rotation steps, each row followed by its count of steps:
The counts run from 0 to 859.
114 139 134 162 140 133 143 122 145 105 111 162 159 122 125 158  95 101 140  91 141 154 109  86  74 112 117 140 140 105 123  96 108 161 124 146 149 145 161 114 135 104 107 144 139 148 132 103 136 113 -> 75
133 130 147  99 145 112 145  92 125 167 136 195  91 132 146 151 107 131 125 102 142 137 140 120 118 115 133 105 107 100 143 146  91 145 145 113  97 129 133 161 113 123 143 111 170 125 128 109 107 148 -> 802
134  75  91 120 128 109 143  97 144 127 158 139 132 110 166 132 113 129 112 113 175 129  98 147 138 140 127 142 167 109 150 141 110 131 126  78 132 145 114 109  95 104 118 119  95 145 126 140 101 131 -> 229
164 130 168 103 136 126 123  73 133 128 136 131 133 106 165  94 107  90 135 116 118 143 106 139 151 118 141 141 145  82 149 127 122 150 124 120 145  74 140 134 145 126 134 123 116 104 112 119 156 156 -> 35
130 157 154 117 136 120 138  90 138 136 125 143  91 150 136 135 130 110 138 106 132 147 124 161 139 129 145 104 101  93 155 144 123 152 127 130 115 114 133 174 120 141 150 114 191 127 141  89 128 168 -> 797
142 100 170 117  84 108 129 129 128 129 158 152  97 117 139 109 140 151 147 157 127 114 153  91 148 162 166 118 135 130 156 114 120 128 116 127 134 158 106 151 110 139 126 130 183 116 130  92 123 121 -> 587
132 136 168  88 112  99 124 145 108 140 127 190  72 113 151 107 102 121 136 137  92 121 146  88 134 132 132 144 135 127 158 126 135 141 137 136 127 122 102 122 135 105 124 114 128  93 109 143 104 140 -> 185
122 121 160 137 131 122 141 142 102 131 113 138 119 143  79 141  88 131 131 129 158 143 182 118 161 146 130 120 109 137 157 129 137 110 107 131  96 152 172 163 131 126 150 151 137 149 157 100 140 130 -> 359
143 164 153 130 125  98 103 125 113 111 125 107 129 133 163 109 158 112 138 147  58 106 149 168 153 110 122 116 132 151 120 136 148 124 134 152 126 120 142 115 162 120 125 129 111 117 127 169 148 155 -> 530
148 148 108 128 130 158 100 134 133 130 105 108 143 124 141 100 140 122 102  87 125 128 107 149  85 126 113 117 154 127  94 150 121 105 136 100 148 110 182 110 143 136 104 159 101 113  97 107 134 119 -> 272
 98 123 143 108 173 106 121 122  94 136 110 134 118 107  96 129 109 133 100  97 142 151 137 109 155 157 146 119 141  88 165 133 127 125 132 141 118 146 172 171 145 132 158 120 105 144 130 118 138 124 -> 366
142 130 157  83 116 101 117 145 104 143 127 188  66 109 149 101 115 123 137 143 100 125 144  93 135 135 129 130 143 125 151 126 125 131 135 128 129 120  88 117 131 106 118 122 132  92 103 147 103 141 -> 186
134 161 159 102 134 123 133 141 123 138 108 146 129 163  95 110 136 122 105  82  99 180 116 130 119 123 153 108 131 132 146 135 160 116 149  87 112  98 158 140 151 150 120 103 112 118 146 105 109 136 -> 608
138 118 126 119 104 139 176 137 134 104 154 111 136 130  90  83 100 129  98 115  95  96 107 120 131 147 145 142 123 105 143 107 174 124 126 124 166 124 117 137 117 133 122 155 162 164 148 132 110 123 -> 8
148 132 182 114 114 129 169 142 128 149 117 160 112 148 107 121  94 124 142 103 125 173 148 110 108 113 140 107 145 144 145 130 139 111 134  73  92  94 164 131 138 126 114 112 116 129 138 130 118 139 -> 613
139 128 149 167 147 125 138 112 124 108 111 129 142 100 113 111 109 104 182 173 115 105 153 128 105 117 126 128 139  83  91 109 122 129  86 154 155 122 124 129 123 117 110 143 136 118 113 139 164 148 -> 291
147 144 106 111 112 136 111 145 153 101 115 151 114 114 107 122 122  88 107  95 112 148  84 152 128 129 120 163 126 130 165 120 150 139 106  90 154  98 124 115 150 110 104 141  98 114 144 150 110 141 -> 422
111 124 120 139 177  95 116 123 118 131 137 112 112 125 164 157 146 140 161 172 142 138 169 127 127 121 125 118 163 137 121 117 104 168 113 131 125 167 105 113 122 141 147  96  94 111 125 153 109 142 -> 724
137 135 111 111 137 103 116 114  95 137 139 133 130  97 168 124 130 139 110 137  86  82 152 123 130 109 116 123 144 132 103 142 127 115 143 136 117 170 160 114 163 121 131 121  75  97 111 165 130 121 -> 523
148 102 168 120  97  95 124 125 127 122 155 153  91 121 141 104 148 139 149 153 125 127 146 101 153 159 166 120 139 123 163 112 122 142 114 133 141 146 104 148 111 141 132 138 185 121 132  92 128 128 -> 586
130 162 159 164 130 174 117 137 105 112  96  98 137 153 105 105 111 109 161 160 150 147 131 119 102 138 115 135 128 125 110 108 143 122 127 163 148 111 116 124 114 132 109 156 158 119 107  89 146 129 -> 690
158 149 113 134 119 130 100 118 129 128 128 163 140 106 146 171 137 113 138 122 135 156 179 124 136  73 128  89 126 165 123 123  93 150 139 120 126 152 118 117 157 140 141 114 134 111 147 145 152 154 -> 320
140 103 102 151 117 116 128 127 134 108 116 187 148  82 130 148 110 102 140 115 153 134 135  85  89 114 118 131 156 115 100 113  93 135 115 124 152 155 139  96 130 104 103 155 126 132 120 119 140 117 -> 79
124 163 152 100 119 136 138 145 128 148 108 142 131 159  92 117 134 137 100  81 101 162 113 127 118 126 157 108 127 136 144 134 158 102 147  86 116 115 152 146 153 161 122  91 108 117 142 100 105 131 -> 607
117 165 144  90 140 119 106 134 131 141 114 151  64 128 155 129 124 118 125 112 105 152 122 108 133 147 127 144 142 109 182 132 121 168 123 129 135 135 126 129 163 129 146 106 120  89 112 119 104 145 -> 180
136 149 126 114 146 148 115  96 133 153 127 119  99 136 112 128 156 147 127 131 139 115 131 180 143 141 149  94  99 105 140 147 117 107 112 108 122 132 123 192 105 167 136 108 160 108 136 102 122 155 -> 792
128 113 153 126 148 113 130 138  89 139 120 148 117 140  80 142  95 134 118 131 161 149 179 117 165 141 129 123 109 132 159 127 127 119 109 124  89 146 173 165 131 126 155 157 130 146 154 106 136 127 -> 360
117 119  99 137 115 140 103 134 147 124 124 150 120 110 133 163 133 146 107  84 161 112 140 163 138 137 121  97 124 148 163 144  89  98 119 112 124 175 160 153 108 114 103 146 139 160 129 150 134 128 -> 563
145 159 154 108 127 119 135 145 127 131 107 150 113 161  94 108 140 112 114  86 104 188 116 136 121 129 151 104 141 130 149 137 156 124 145  81 116  88 154 130 149 148 124 112 118 125 144 103 119 151 -> 609
123 121 165 136  94 136 138  95 161 133 106 135 161 147 181 110 146 110 144 136 106 101 106 149 121 147 119 138 127  96  89 148 132 110 124 140 128 100  98 122 120 107 111 126 161 140  95 103 134 130 -> 49
161  94 135 123 122 122 146  90  99 135 152 144 119 122 137 107  98 102 138 192 145 129 114 117 154 144 113 168 118  94 141 116 143 130 109 130 123 121  73 115 105 104 117 151 127 102 120 113 117 133 -> 440
137 144 139 128 121 135 129 107 141 140  98 145 158 160 160 143  98  92 144 108 182 168 145 142 128  98 109 131 142 140 106 151 112 138 138 111 118  94 118  99 119 115 154 113 119 125 122  83 137 162 -> 465
134 172 113 113  90 114  88 141 141 108 113 135  80 109 119 138 141 104 130  95 141 139 130 154 134 132 147 139 112 148 159 142 138 148 122 116 134 134 157 167 148 133 158 130 164 102 153 103 125 152 -> 169
144 114  72  99 112 139 126 150 139 144 124 179 104 110 112 140 124 115  81  93 129 138  95 131 101 129 104 144 117 129 138 145 133 120 132  75 114 128 118 112 130 104 110 152 119 124 132 153  84 115 -> 416
108 116 125 116 136 125 114 121 134 132 115 111 110 121 126 104 148 147 107 140 103  70 121 176 167 187 123 128 127  84 147 151 132  94  87 136 143 147 122 156 122 127 125 137 128 133 112 134 124 138 -> 780
130 105  98 159 147  94 113 151 124 119 134 130 150 150 110 127 147 131 132 156 137  96 155 143  99 117 113 149 117 155  63 119 131 141  97 119 142 134 121 111 107 133 145 176 122 134 152 111 100 111 -> 494
114 140 149 103  88 113 138 126 169 122 109 193 120 109 154 126 118 116 122  62 105 120 111 115 109 121 147 114 144 111 139 135 112 127 147 122 156 121 116 133 129 108 110  98 161 139 115 123 124 149 -> 811
131 133 103 113  99 127 159 148 143 120 123 156  94 128 121 127 122  93 106  88 118 155  96 119  95 136 114 140 120 112 147 139 153 146 155 109 114 116 125 125 134 101 125 158 186 156 140 140  97 128 -> 410
127 155  99 130 101 118 132 154 122 102 138  88 126 154 144 114 160 125 106 122  98 123 148 148 133 130 123 108 139 159 120 138 162 146 172 151 136 154 122 105 139 142 160 144 183 163 148 132 120 137 -> 743
117 147 115 141 106 139 122 131 129  94 112 142 134 113 117 135 115 117 112  77 139 121 137 149 142 128 129  92 116 125 152 136 120 107 151 158 146 151 146 148 112 105 116 154 186 183 138 151 158 140 -> 557
117 145 136 100 106 115 131 118 161 124 108 194 108 111 158 121 132 110 118  63 108 132 104 116 118 129 145 109 152  94 140 140 110 137 150 124 159 119 111 125 133 111 122 100 162 136 115 119 125 154 -> 810
121 130  91 122 120 136 133 143 112 130 156  88 132 119 145 111 162 159 113 152 115 107 159 117 121 126 136  91 148 151 106 130 134 132 171 144 141 181  92 120 120 160 146 119 163 142 126 155 113 116 -> 738
160 132 127 159 138 153 122 118 136 136 119 162 143 146 112 148 136 108 149 117 165 165 139 133  76  95 120 104 111 140  90 118  92 137 130 106 127 103 126 133 106 136 110 159 171 130 137 101 135 134 -> 66
143 133 157 152 137 141 125 131 141 137 111 134 135 130 141 131 101 123 160 138 129 103 157 141  87 114 101 140 139 145  91 132 108 110  79 101 114 105 181 113 133 113  99 157  85 105 107 126 135 124 -> 280
